(in the rows, 100 means zero)
Z: rows in 4 groups, each row roughly a mix of its group's directions (some rows in no group):
Z (134 x 10):
[[74,111,138,116,113,123,66,107,124,111],
[96,84,75,93,78,114,108,73,145,76],
[125,88,71,131,87,71,98,65,117,100],
[106,103,113,76,65,88,121,50,97,99],
[59,108,88,102,75,90,73,72,124,118],
[109,103,118,107,129,88,93,158,108,85],
[75,75,78,90,98,101,137,64,80,113],
[92,107,91,73,92,96,51,115,62,98],
[120,112,114,121,66,73,84,136,79,108],
[83,108,90,94,152,112,93,81,103,64],
[90,64,81,72,121,127,122,89,75,89],
[119,85,129,109,78,65,75,103,106,135],
[123,127,68,69,65,106,111,103,82,91],
[81,94,100,102,148,106,70,81,103,133],
[111,122,155,105,103,122,84,81,101,84],
[108,112,130,104,122,99,109,88,110,45],
[115,77,102,105,58,130,121,89,88,69],
[153,86,115,99,104,114,73,97,121,120],
[110,107,59,98,88,72,118,121,62,91],
[93,101,84,131,86,77,108,58,66,111],
[95,64,99,72,98,106,125,62,80,121],
[108,77,59,109,76,82,120,70,118,86],
[95,96,109,76,115,137,115,60,109,130],
[105,90,104,77,109,119,103,118,40,93],
[106,60,58,91,114,76,93,121,116,109],
[89,141,99,96,128,94,95,57,120,115],
[115,103,117,138,113,92,88,134,90,139],
[96,124,127,79,126,109,109,80,120,58],
[94,141,74,112,124,134,116,109,112,82],
[121,105,115,107,61,97,101,134,110,140],
[94,105,48,87,80,86,101,122,112,131],
[104,85,105,115,120,139,108,66,133,118],
[105,100,104,119,67,93,97,49,70,99],
[97,103,154,74,110,105,109,67,113,99],
[89,112,125,137,126,64,111,75,94,106],
[124,109,107,132,93,60,101,118,74,75],
[81,76,96,66,105,131,125,107,69,84],
[92,103,97,58,96,81,111,92,148,81],
[107,83,107,107,74,73,109,136,99,143],
[118,126,115,105,48,98,96,94,106,131],
[100,122,62,110,124,88,105,64,132,100],
[68,56,95,84,105,118,102,111,99,137],
[136,108,106,127,92,94,104,102,82,50],
[105,123,87,80,114,85,98,111,158,104],
[58,137,122,115,81,95,101,92,113,76],
[85,73,71,109,121,70,116,116,134,90],
[77,126,98,87,89,86,62,62,99,122],
[104,95,121,141,124,81,92,103,130,69],
[123,83,82,88,91,96,75,141,123,129],
[102,107,98,104,98,52,103,141,70,93],
[111,84,143,123,88,79,94,129,74,88],
[120,116,114,92,111,134,85,138,134,97],
[115,103,126,133,122,118,123,83,124,130],
[71,148,114,68,111,110,117,102,115,95],
[122,70,52,98,88,84,114,105,77,114],
[103,115,125,72,105,103,119,75,53,87],
[85,70,72,93,103,94,139,85,130,81],
[91,129,55,86,98,104,98,89,80,137],
[83,122,110,101,103,142,58,93,113,121],
[95,98,80,56,77,110,93,85,64,77],
[120,106,141,89,96,75,119,80,78,69],
[133,77,98,98,104,67,146,100,99,83],
[116,86,85,103,72,146,89,97,69,118],
[86,99,64,64,111,104,97,107,54,101],
[86,58,75,99,102,129,130,74,111,97],
[110,118,102,94,100,137,94,46,87,114],
[110,144,129,92,104,100,86,63,110,122],
[103,114,106,79,96,138,58,78,101,126],
[110,130,150,101,97,117,80,72,94,105],
[80,67,118,83,78,96,143,116,86,84],
[70,78,104,72,109,86,77,114,58,111],
[109,75,51,86,110,76,82,112,121,115],
[99,102,88,136,104,134,120,89,60,80],
[117,99,83,107,76,71,110,140,69,82],
[60,94,68,89,83,57,90,103,105,92],
[91,115,93,120,121,96,107,47,96,69],
[140,72,119,124,105,81,83,126,120,104],
[69,107,112,93,91,78,141,114,135,87],
[64,90,76,110,82,59,122,84,108,113],
[145,68,82,98,102,99,71,117,93,124],
[80,83,75,102,89,71,140,84,130,90],
[101,72,78,93,102,151,106,67,100,107],
[82,97,125,102,84,84,93,102,52,136],
[64,80,103,91,59,78,89,130,92,92],
[91,134,74,65,108,113,106,78,134,102],
[114,64,116,96,81,60,118,75,114,115],
[147,71,119,85,118,73,107,114,95,90],
[123,137,133,85,89,111,76,128,97,81],
[114,106,99,57,93,118,61,83,75,114],
[130,85,74,102,59,84,118,71,100,111],
[155,76,83,73,105,100,98,95,85,114],
[98,96,63,92,80,69,109,53,100,98],
[129,119,135,88,107,141,120,80,104,99],
[118,75,98,131,99,111,136,124,131,85],
[88,104,72,115,89,52,64,97,107,109],
[117,115,58,137,103,66,101,104,83,94],
[107,69,82,116,111,123,83,76,65,72],
[121,97,79,113,76,125,65,82,66,111],
[138,103,92,94,130,62,125,103,79,89],
[89,119,64,120,115,115,95,69,62,99],
[98,84,59,105,87,67,125,115,72,89],
[123,110,136,104,93,93,98,117,102,153],
[112,98,132,110,116,85,108,44,91,100],
[127,95,102,108,61,108,69,75,118,126],
[100,138,122,79,63,105,71,115,103,83],
[77,106,91,124,141,119,84,100,139,94],
[134,75,79,96,85,79,67,122,78,109],
[72,123,128,92,109,109,59,122,87,119],
[96,99,72,77,105,111,122,147,129,102],
[108,114,125,96,99,132,99,114,61,62],
[117,120,106,147,68,92,121,83,95,117],
[127,115,51,81,95,106,127,91,81,87],
[131,85,104,115,63,114,105,140,110,120],
[103,74,136,84,107,103,125,77,65,79],
[93,88,104,74,129,90,148,119,93,77],
[126,125,130,95,98,82,110,58,101,75],
[76,103,157,94,113,95,84,121,116,106],
[87,68,88,71,80,59,110,75,107,94],
[88,131,125,112,112,59,107,105,132,116],
[139,107,106,139,69,107,80,119,85,107],
[121,59,101,65,105,82,92,99,69,119],
[72,130,111,130,111,115,125,100,132,81],
[123,72,77,84,86,85,55,99,111,119],
[94,101,78,109,114,61,109,123,142,79],
[108,123,122,118,75,103,73,140,124,90],
[82,105,113,92,64,124,133,85,134,89],
[75,110,72,94,120,76,130,131,106,126],
[66,115,73,134,107,104,136,113,109,86],
[107,86,104,122,140,124,131,106,131,114],
[90,73,96,92,133,79,146,115,84,92],
[79,83,54,67,92,94,108,76,91,83],
[84,117,111,57,120,101,105,117,140,86],
[123,66,79,65,121,96,107,104,68,116],
[71,131,95,73,129,102,120,130,115,106]]
which group is each row in? (one row of each group first):
[97,102,125,101,154,106,78,93,112,72]
<99>
[81,124,121,78,98,118,106,52,101,123]
<46>
[110,122,131,98,65,107,86,61,124,101]
<101>
[132,98,144,119,90,107,95,68,88,79]
<42>

[85,57,70,115,121,133,102,90,114,107]
<42>
[94,97,115,78,117,99,113,56,143,95]
<42>
[114,61,102,98,65,112,75,88,64,99]
<99>
[107,113,106,48,96,108,111,106,76,64]
<46>
[120,110,97,155,95,96,135,111,112,108]
<99>
[89,101,115,87,85,88,94,135,77,149]
<99>
[111,124,120,124,109,117,69,116,76,134]
<99>
[93,131,107,114,143,114,115,136,116,104]
<99>
[122,118,106,103,95,142,78,75,130,121]
<101>
[68,119,108,98,73,73,71,114,77,76]
<101>
[158,99,96,64,109,108,101,86,92,99]
<101>
[95,110,118,92,112,133,90,49,98,125]
<42>
